Some points:
[ 68 -32  10  -7  -8  24 -19  33  -2   6 -14   4  42 -26   4  16   9 -54  -7 -35 -25   6  15  41 -59  19  11  37  29 -33  25  53 -55  77 -40  28  28  -1 -37  20 -20 -23   7  -8  43  57  21  18]
[-63 -12 -42 -12  45 -19 -75   8  16  34  17 -52  27  28  24   0  25 -33  -7   3 -13 -33 -46 -17  48  54 -28  29   0   0  50  39 -27 -30  40  22  74  10  -9 -49 -45 -32  42 -18 -73 -12 -36 -14]
[ -3 -22   9 -48  26 -48   0  23 -25 -14 -32 101 -54  28  32  -3  -1  21 -10 -24 -61  32  -1  -8 -24 -29 -25   8  14 -24  41  46 -33 -75  46   6  10   2  -2 -14 -27 -36 -40 -18 -46 -51  62 -36]
[-63  34 -12  60 -71  38 -10 -58  -6  83  11  54  30  29 -61  38 -12  50  -8  23  16  -5 -11 -39 -22 -27 -35  27 -68 -16  -5  -9 -61  19  -5  13  13  36  26  18   7 -10  -7 -33  23 -20  66 -49]
[ 11  36  72 -37  46 -12   6  10  63  18  40   3  -5 -49  29   5 -29  30 -42 -32  83 -28  22  35 -23   1 -10  61 -39  31   7  18  11   6   2  -9  17 -44 -74  22 -27   2  19  -6  44  -3  35 -25]
[-19 -47  48  24 -86   5  16  51 -25  28 -13  10  -3  25  -8 -30  21 -19  23   5  20 -26  72  30  45 -15  19  27  22  23  28 -36  76 -10  -7 -11 -14  29 -54  30 -23 -13 -31 -17 -21  30 -50 -23]
[ 84  17 -24 -19 -23  35 -13  50   1  20   5  13  -1  -9  14  -3  33  13  12 -14  38   3 -16   3  10  18  -7  10  21  24  -8  33  29 -35   4  39  43   8 -12  53  72  66  46   9 -25  40  46   4]
[  7 -29 -11 -11  81  37  48   0 -62  19 -32  15 -27 -46 -10  -1   3  -6  11  67  28  34  28 -36 -20  10  10   7 -24  34 -35 -30  34   6  -1  49 -23  -8  66 -24 -65 -20   6 -20 -23  27  13  35]
[-49  29   1  20 -43   1  -1   9 -23 -29   6   2   5  32  63  73  11  26  19  40  28  26   3  31  23  17   3 -29 -25 -60 -62  13 -37 -37 -29 -34 -17  -3  10  49 -48 -18  22 -19  34 -32  11  52]
[ 19   1 -40  -4 -52  12  16  25  58 -82  -5 -57  -1  -1  28  34 -14  16  -2  25   7  31 -31  23 -33  -2  -8   2 -80  28  56 -45  23 -21  -6 -15  12  54  62 -27  -6 -13 -19 -10  17  -5   8  14]
[-44 -16  10   6   4 -16  -3 -33  61  28 -25  -2   1 -22 -22  -8  38 -53  -1   1 -34  31   6  46 -29  72  63  15  35  -6  -8 -57  17 -36  -9  12 -30 -12  23  30   0  75   1  35   7 -25   4 -26]
[ 24 -38 -17  -6  11   2   6 -24  22  -9  38 -65 -20 -39  22  56  64  20   6  11 -11 -14  -7 -39   2 -48 -43   6   9 -36 -20 -20  26  23 -32 -36 -27  29  29  20 -33 -22 -31  57 -24 -30  39 -28]
[ 32 -10  -5  -8  -3   0  10 -49 -17  38 -60  -5 -19   1  32 -16  62 -11 -27 -82  32  26  -7 -12 -21 -42   1 -35  -9   1  -9 -25  -3 -10  -8 -31  23  -9 -35 -19 -14  48   7 -40  40  62 -47 -15]
[-38  -6  45 -34  65  43 -73 -11 -31 -64   7 -68 115  51  23  -9   0  17 -47 -11 -78   1  41   0  48 -24  21  28 -20 -20 -19   8   3 -35  39  -1  33   6 -10 -57  17  21  42 -37 -47   0   0 -36]
[ 38  42 -59  47  -2  33 -27  -1 -48  20 -50  -4   1  -8  10  22 -39 -29 -46 -22  60  -6  49   2 -19  -9  -8  54  47  -5  38  48  18 -13  16 -49 -32  -5   7   7  26  27  44  43   5   0 -20  -5]
[-39 -35 -64 -55  29  15  25  30 -77  25  47   6  -3 -74 -32  -7 -14  34 -12   8 -27  25 -46  40  -1  31  17  -5  -5   2 -28 -12  28  18 -15 -73  -1   2  11   7  31  -2 -30  -4  26   2 -36 -10]
[-22  57  17  -2 -57  -4 -11  50 -55 -42  -5 -12  -9  -7  29 -35  11  -4   5 -14  11   7   7 -30  16  66 -59 -53 -44   4  -4 -44 -44  39   0   6 -31   6  30  -7 -31 -33   7  57  33 -10  37 -37]
[ 32 -55 -12  -9  -7  40 -51 -38  -3   7  69 -12 -46  -7  52 -60 -12  48  45   4  14 -15  32   4 -34  17  20 -15 -21   0 -26 -21 -38  16   7 -10 -22  30  62  37  -1 -20  -6  -5 -32 -29 -16  35]
[ 41 -11   6  -4  74  33  43 -45 -22  -6  19  55   9  -9  46  13   0 -35  22  32  -6  -5 -32 -25  46  19  -3  -2 -46 -19  16 -39  -7  17  23  11 -24  53   8  31  45  21 -62  32  33 -17 -63  12]
[-33  37 -86 -40  30  -1 -25 -22   2  14   7  15   5  51  35  29 -24  23 -28 -56 -55 -54  27  -7  -5  44  11 -29 -13  -4  -5  16  23 -20  15  69  -9  41 -76 -77   1 -40  -5   0 -43  11  26  -7]
[ 11  -3  60 -41 -21  19  63 -80  -6  16 -41 -52 -15  94 -27 -25  -1  -9  30   4  28  36 -30   1   7  27  51  14  50  41  -6  56  10  18   6 -19  -4   0  -3   2  24 -36   1  29  27  36   2 -20]
[-72  31  39 -33  72 -13  11  44  68  15 -14 -41 -43   0  16  22 -41  17   4 -20  15 -28  42   4 -25 -40 -53 -26  46  40  25  37 -50  37 -27   6  15  16  -7  66  25  52  25 -25  33  44   6  -5]
[-39  33  67 -53 -85   7  35 -33  -8  16 -46  33  46 -50   4  -7 -40  34 -28  -2  11 -23 -28 -11 -12 -25 -42 -16   8 -44 -24 -33  -1   6 -24  33  63  49  47  -1   0 -41  15  22 -15 -56  -1  30]
[-12 -69 -27   2 -26  59 -14  21  24 -23  32 -28  -8   5  28  -8 -88 -21 -10  43  33   8 -67 -34   3 -37  19 -50  18 -40 -14 -38 -20 -18   5  25 -29 -17  -7   6 -39   4 -29  16  18  -9  26 -25]
[ 48 -18  -2  62  42 -41 -62  22   2  -7 -68 -19  27 -20  -6   0  17  62 -26 -10  40 -34 -13  -7  -4  -3  14  -4  56  40   8  -8  16  15 -21  42  11 -11 -26  39  37 -27   1 -38  59 -13   7 -14]
[-15  30  45  35  15 -20 -53 -14  24 -25  48  54 -24 -13 -23 -35  -2 -17  -5  27   1  25 -35  27   2   0 -11  22  32  38 -22  15  30  -9 -86  -2 -51  17   4 -53   2  20 -30  16  -9  27 -34  -3]
[-30   9  31  28  -5   0  -2 -10  33  -2  47  11  40 -49 -31 -16  22 -12  26  -1  18  34  33 -64 -11  33  50 -67  19 -29  69  43  49 -24   1 -36  -6 -36   0  -5  15  12 -38 -10  -5  17  -1  33]
[  32   33  -31   -1   37   20   27   20   50  -18   49   18   -5   44 -127  -13   27   16  -33   -3   -6   55   26   -1    5   11  -25   -4   26  -42  -25  -48    8    0   12   11   -4  -20   15   23  -21  -31  -21   14   -7    8  -61   29]
[-47  -3 -31   0  -6  22 -20 -17  66 -93  -8  91 -28 -46 -23  10  34 -39  50 -15  20   4  -3   9  24 -26  28   2  16  28 -42  20  22  48  54   2 -11 -36  23 -20  26 -12  -5  -1   8   8 -44 -12]
[-22   3  38  58  18 -22   8  49  14  34 -14 -29  -7 -33 -37 -27  28 -19  15 -12 -20  12 -27  21   1 -66  86  -2 -58  17 -23  20  -5 -15  -1   4 -22 -12  -4  -3  20 -39   7  77 -20  13 -32  14]
[  20  -61  -17    4  -21 -105   32   -7    0  -10  -39    8   80  -16  -17   28  -56   55   51  -12  -25   14    6  -15   21   23  -64   11   -1   23  -28    4  -87  -39   43  -18  -49   13  -29  -48  -12   10  -21   11  -64   10   34   22]
[ -8 -59   0 108   8 -45 127 -39 -23 -50  60   6 -14  18  19 -14 -19   1 -57 -22 -24 -47  17  12  18  16 -10  -2  16   7  12  34 -16  -2  -3  33  79  -9  -8  -1   3  11  88 -31  -7  -5   6 -43]
[ 19  17  84  51 -15  54  17  29 -15   8  -9 -28 -36  23 -27  31  28 -52  24 -12 -26 -33 -31   3 -64  29  -3  -3  22   9 -10 -20  17  18  32 -42 -34  -9 -26 -33  17  29   1 -45 -30 -29 -29  18]
[ 47  70 -29  10 -15  32  29   4  -6  14 -52 -10  -9   0  12  -3   3  37  -8  20   0 -34  -5  37  45 -17  45   5  22  18  54  16 -38  30 -42   5  25 -84 -16 -10 -15  55 -49 -10 -37   8 -18   5]
[   8   24  -54  -53   35  -20    4  -13  -45  -31   50    9   15    5 -100  -24    9  -77   54    6   28  -48   -4   12    4  -44   28  -27    0   12   13  -37   -3  -21  -35  -35   -7   23   15    9  -22   -5   12   -9   23  -28   28   25]
[-18  -4  43  -1 -56 -45 -18  -4 -67   7  44 -38  -6  38 -20  15  20 -15 -23   4 -19   1 -12   9 -10 -34   3  10  14  33  17  21  55  17  43  44 -13 -49  20  12  15  51 -40  28  25  24 -27  71]
[ 82  35 -36   7 -12  -2 -15 -10  14  48 -36 -31  26   9  14 -32 -20 -41  42   2 -34  17  17  21  -8 -23 -37 -37 -18  34 -28  57  40   0 -25  17  17 -63 -25  20   4   4  19 -14  32 -38 -37 -29]
[ 19 -75  11 -52   7 -65 -36  19  25  13 -45  72 -54  62 -20  23 -34  33 -11  11 -40 -18   8 -12  61  22 -31  -8 -59 -47  25   1  -7  14  16 -39  18  -2  -3 -57  20   8  46  17  -6 -19  48  32]
[ -6  69 -37   8 -31 -53   8  13  23  -6  13 -26 -30 -16  62 -38 -19  -8   1  65 -28  25  -3 -54  -3 -19   1  39   5 -61 -33 -73  -8  26  12 -17 -19   4   5   4  43 -42   6 -45   4  11  27  10]
These points spread out most along one direction. Take the direction at right angles to it along which they spread out most. Go by this last direction. Where along it does each point below lie, from 0 to 99? The average is 50, and the first point in the table lies past the average. One standard deviation of the points above along it is 16.
[ 48 -18  -2  62  42 -41 -62  22   2  -7 -68 -19  27 -20  -6   0  17  62 -26 -10  40 -34 -13  -7  -4  -3  14  -4  56  40   8  -8  16  15 -21  42  11 -11 -26  39  37 -27   1 -38  59 -13   7 -14] 69
[ 68 -32  10  -7  -8  24 -19  33  -2   6 -14   4  42 -26   4  16   9 -54  -7 -35 -25   6  15  41 -59  19  11  37  29 -33  25  53 -55  77 -40  28  28  -1 -37  20 -20 -23   7  -8  43  57  21  18] 68
[-18  -4  43  -1 -56 -45 -18  -4 -67   7  44 -38  -6  38 -20  15  20 -15 -23   4 -19   1 -12   9 -10 -34   3  10  14  33  17  21  55  17  43  44 -13 -49  20  12  15  51 -40  28  25  24 -27  71] 50
[ 19  17  84  51 -15  54  17  29 -15   8  -9 -28 -36  23 -27  31  28 -52  24 -12 -26 -33 -31   3 -64  29  -3  -3  22   9 -10 -20  17  18  32 -42 -34  -9 -26 -33  17  29   1 -45 -30 -29 -29  18] 50
[ 38  42 -59  47  -2  33 -27  -1 -48  20 -50  -4   1  -8  10  22 -39 -29 -46 -22  60  -6  49   2 -19  -9  -8  54  47  -5  38  48  18 -13  16 -49 -32  -5   7   7  26  27  44  43   5   0 -20  -5] 66
[ -3 -22   9 -48  26 -48   0  23 -25 -14 -32 101 -54  28  32  -3  -1  21 -10 -24 -61  32  -1  -8 -24 -29 -25   8  14 -24  41  46 -33 -75  46   6  10   2  -2 -14 -27 -36 -40 -18 -46 -51  62 -36] 60
[ 32 -55 -12  -9  -7  40 -51 -38  -3   7  69 -12 -46  -7  52 -60 -12  48  45   4  14 -15  32   4 -34  17  20 -15 -21   0 -26 -21 -38  16   7 -10 -22  30  62  37  -1 -20  -6  -5 -32 -29 -16  35] 29
[ 32 -10  -5  -8  -3   0  10 -49 -17  38 -60  -5 -19   1  32 -16  62 -11 -27 -82  32  26  -7 -12 -21 -42   1 -35  -9   1  -9 -25  -3 -10  -8 -31  23  -9 -35 -19 -14  48   7 -40  40  62 -47 -15] 63
[  32   33  -31   -1   37   20   27   20   50  -18   49   18   -5   44 -127  -13   27   16  -33   -3   -6   55   26   -1    5   11  -25   -4   26  -42  -25  -48    8    0   12   11   -4  -20   15   23  -21  -31  -21   14   -7    8  -61   29] 35
[-39 -35 -64 -55  29  15  25  30 -77  25  47   6  -3 -74 -32  -7 -14  34 -12   8 -27  25 -46  40  -1  31  17  -5  -5   2 -28 -12  28  18 -15 -73  -1   2  11   7  31  -2 -30  -4  26   2 -36 -10] 32
[-15  30  45  35  15 -20 -53 -14  24 -25  48  54 -24 -13 -23 -35  -2 -17  -5  27   1  25 -35  27   2   0 -11  22  32  38 -22  15  30  -9 -86  -2 -51  17   4 -53   2  20 -30  16  -9  27 -34  -3] 42
[ -6  69 -37   8 -31 -53   8  13  23  -6  13 -26 -30 -16  62 -38 -19  -8   1  65 -28  25  -3 -54  -3 -19   1  39   5 -61 -33 -73  -8  26  12 -17 -19   4   5   4  43 -42   6 -45   4  11  27  10] 32
[ 19   1 -40  -4 -52  12  16  25  58 -82  -5 -57  -1  -1  28  34 -14  16  -2  25   7  31 -31  23 -33  -2  -8   2 -80  28  56 -45  23 -21  -6 -15  12  54  62 -27  -6 -13 -19 -10  17  -5   8  14] 31
